In the rows, 128 means zero.
A single turn carries every row of the set below to another of its rows. Some are shown first; where does it send the rows asked next?
Nokav: [131 104 128  95 150 134 176 153  97 115 112  97 117 161 113 123 117 120
 163 102 178 138 103  95 151 126 121 174 129 127 130 139 116 134 147 148
 111 142 151  93 119 119 164 127 144 136 124]
lemul: [ 91 140 139 113 116 117 122  85 110 132 120 145 146 145 103 139 141 143
 134 108 125 145 114 100 124 111  97 106 124 130 121 149 111 153 119 159
 102 102 128 172 147  80 159 130 125 149 120]
Bezav: [133 128 138 146 103 149 155 128 109 102 108 144 122 108 121 155 165 125
 117 128 130 141 109  88  91 118 132 129 106 153 139 127 105 134 107 105
 116 162 121 165 142  71 119 111 109 123 148]
Vamob: [161 118 112 109 144 140 154 139  80 146 120 137 117 181 118 107 128 125
 159 128 155 108 119 103 156 143 113 179 127 155 131 142 114 144 171 121
 136 154 115  76 133 130 142 153 138 122 121]
Vaso: [112 143 132 135 109 138 103 133 102 133 127 151 128 144 101 148 158 134
 135 109 110 128 104 105  70 135 142 125 108 144 144 134  99 144 138 121
 117 203 100 144 150  85 110 146 133 139 135]
tufo: [112 139 120  98 122 125  98  80  94 144  90 144 129 199 132 160 154 135
 124 101 134 136  97 115 103 106 112 112 126 141 104 145 124 141 114 130
 126 160 151 140 157  91 118 134 119 135 125]
lod: [158 115 106  94 138 131 133 131 113 138 106 183 170 116 104 123 127 106
 129  92 161 138 147 111 128 110  96 174 118 133 105 114 114 148 167 129
 143 121 123 101 130 122 156 131 126 148 147]
Kir: [143 121 124 103 122 162 106  91 108 128 104 178 150 154 127 159 149 140
 134 121 126 131 130  97 105 113 126 124 133 170 122 110 129 138 126 112
 112 103 129 165 161  72 142 149 108 122 115]
Mup: [103 135 140 142 136 149 134 113  95 126 119 114 112 123 101 141 174 149
 134 133 111 125 110 104  93 125 154 127 120 146 143 153  83 138 130 145
 109 144 142 178 118 109 108 140 127 139 137]
Gop: [125 109 179 126 115 164 151 132 105 106 134 134 151 137 123 138 140 152
 161 146 142 147 146 120  97 123 110  98 105  72 125 149  75 149 145 134
 104 145 134 114 133 124 145  98 149 127 148]
Dosid: [144 103 156 127 117 160 145 116  97 132 126 136 143 172 150 149 152 149
 150 130 139 141 151 116  78 110 130 111 102  99 122 150  60 138 157 134
 127 177 147  82 146 131 114 119 139 111 137]
Zez: [156 110 119 104 127 143 155 165 105 129  98 145 140 132 104 105 127 120
 134 114 167 122 141 102 154 144 102 185 137 126 118 100 118 153 139 133
 110 146 110  92 124 113 176 137 135 140 137]
lib: [151 130 123 108 170 146 110 113  92 138 122 140 121 183 112 126 111 117
 162 121 150 118 103 115 154 137 102 158 119 117 118 140 137 150 177  91
 152 136 129 121 138 145 133 133 138 115 114]
gede: [164 104 167 137 109 185 142 128 124 131 128 153 147 148 137 134 140 160
 154 152 135 122 170  97  79 132 125 122 109  96 131 118  79 143 142 113
 115 148 123 110 155 112 141 122 143  96 133]
fumi: [116 124 129 102 155 128 167 123 125 144 103 116 117 153 121 125 114 124
 148  89 154 148 117  80 126 111 106 182 121 103 121 113 122 131 143 159
 145 122 170 123 142 111 169 116 153 106 111]

Mup moves to Vaso
lemul moves to tufo
gede moves to Gop
Now find these:
Zez moves to Nokav
lib moves to lod

